In the rows, zero is written as 128.
The rows below fall into families. The same turns and mirrors carry the whole set onto itself and the rows of a family onto each other. For each named row, which other rows are in its family? Write them in the order they are listed.
These 18 rows form 3 families of 6 rows each.
G: [138 129 131 111 118 138 128 103 148 133 116 115]
E: [123 130 115 145 112 134 108 108 145  76  98 116]
T: [134 162 124 150 164 145 125 101 162 106 118 122]
H: [117 108 149 148 101 127 114 127 134 111 130 125]
W: [129 114 145 157  98 133 116 134 131 103 129 120]
C: [156 131 120 151 134 140 143 129 149 126 151 138]
Y: [118 130 137 183 132 141 132 101 168  91 151 123]
Z: [121 130 109 144 116 126 106 103 147  76 102 126]
D: [115 126 119 148 115 130 119  93 140  75 104 116]
V: [115 126 129 190 142 135 123 107 165  94 137 128]
A: [133 166 128 154 158 146 111  95 165 108 120 111]
U: [147 131 118 148 131 137 140 129 157 133 152 141]
S: [135 135 117 110 115 136 125 100 156 132 124 120]
L: [115 138 137 189 135 137 123 103 163  98 150 123]
N: [128 120 155 152 101 135 121 131 129 101 135 118]
M: [136 132 121 115 115 131 116  93 159 134 121 119]
J: [148 133 126 153 145 135 130 128 148 139 146 140]
F: [137 163 128 153 158 138 106 105 168 109 113 115]

Which other rows belong to the same family as E? W, A, U, S, L
Which other rows belong to the same family as H? G, T, D, V, J

The rows below fall into families. The same turns and mirrors carry the whole set onto itself and the rows of a family onto each other. For each named row, which other rows are in its family? Write them in the order they are listed.
These 27 rows form 9 families of 3 rows each.
suse: [138 108 102 106 149 171  90 137 114 137 103 149 118]
rebi: [143 114 106 136 138 137 135 125 117  92 123 116 142]
dak: [126 133 153 151 119 139 127 138 118 135 118 117 117]
Putuz: [132 107  88 146 150 154 124 119 118 106 115 134 143]
teg: [145 133 147 133 118 154  97 140 119 141 126 123  98]
vureg: [147 118 113 106 148 177 105 140 145 142  88 127 132]
gefep: [144 142 148 163 122 157 118 130 117 116 125 128 120]
ralib: [113 101  96 136 146 136 134 127 119 123 111 123 139]
gegu: [158 138 155 134 119 157 119 151 115 118 120 118 122]
Tinu: [128 112 103 138 134 128 115 108 118 111 132 119 115]
vafus: [133 119 104 131 145 143 127 103 143 109 105 115 136]
Riled: [126  95 107 138 139 155 140 118 132 101 109 110 136]
tel: [129 111  97 139 155 140 119 111 124  96 103 116 129]
Zuneb: [150 118 118 128 142 188 100 160 119 143 102 145 131]
vunud: [142  96 121 114 140 190 115 156 132 136  93 122 130]
Sike: [147 113 116 113 155 180  93 155 124 135  84 130 121]
sodur: [142 124 160 146 117 167 128 137 131 120 112 108 115]
libom: [143 141 151 133 122 156  97 128 110 131 119 136  98]
zanet: [140 100  94 107 146 165  94 144 120 143 111 134 118]
pagel: [146 144 158 147 129 152 107 131 123 117 105 114 106]
Pizem: [130 110 123 117 140 170 110 166 120 157  98 135 128]
bebam: [128  96 132 132 169 174  97 160 114 136 110 135 119]
Rubeb: [147 145 153 136 124 157 115 124 142 131 105 114 117]
zil: [126 117 104 134 140 136 113 101 112 105 122 134 117]
sir: [127 117 161 156 150 154 107 143 112 122 125 122 108]
leti: [115  93 118 150 170 146 116 128 112 107 123 125 126]
Fur: [156 106 107 106 144 173 111 162 118 126 104 132 140]

Which other rows belong to the same family as vureg? vafus, Rubeb
Which other rows belong to the same family as Putuz? gefep, Zuneb
Which other rows belong to the same family as teg? Tinu, zanet
Which other rows belong to the same family as suse? libom, zil
Which other rows belong to the same family as dak? ralib, Pizem
Which other rows belong to the same family as Sike? tel, pagel
Which other rows belong to the same family as bebam? sir, leti

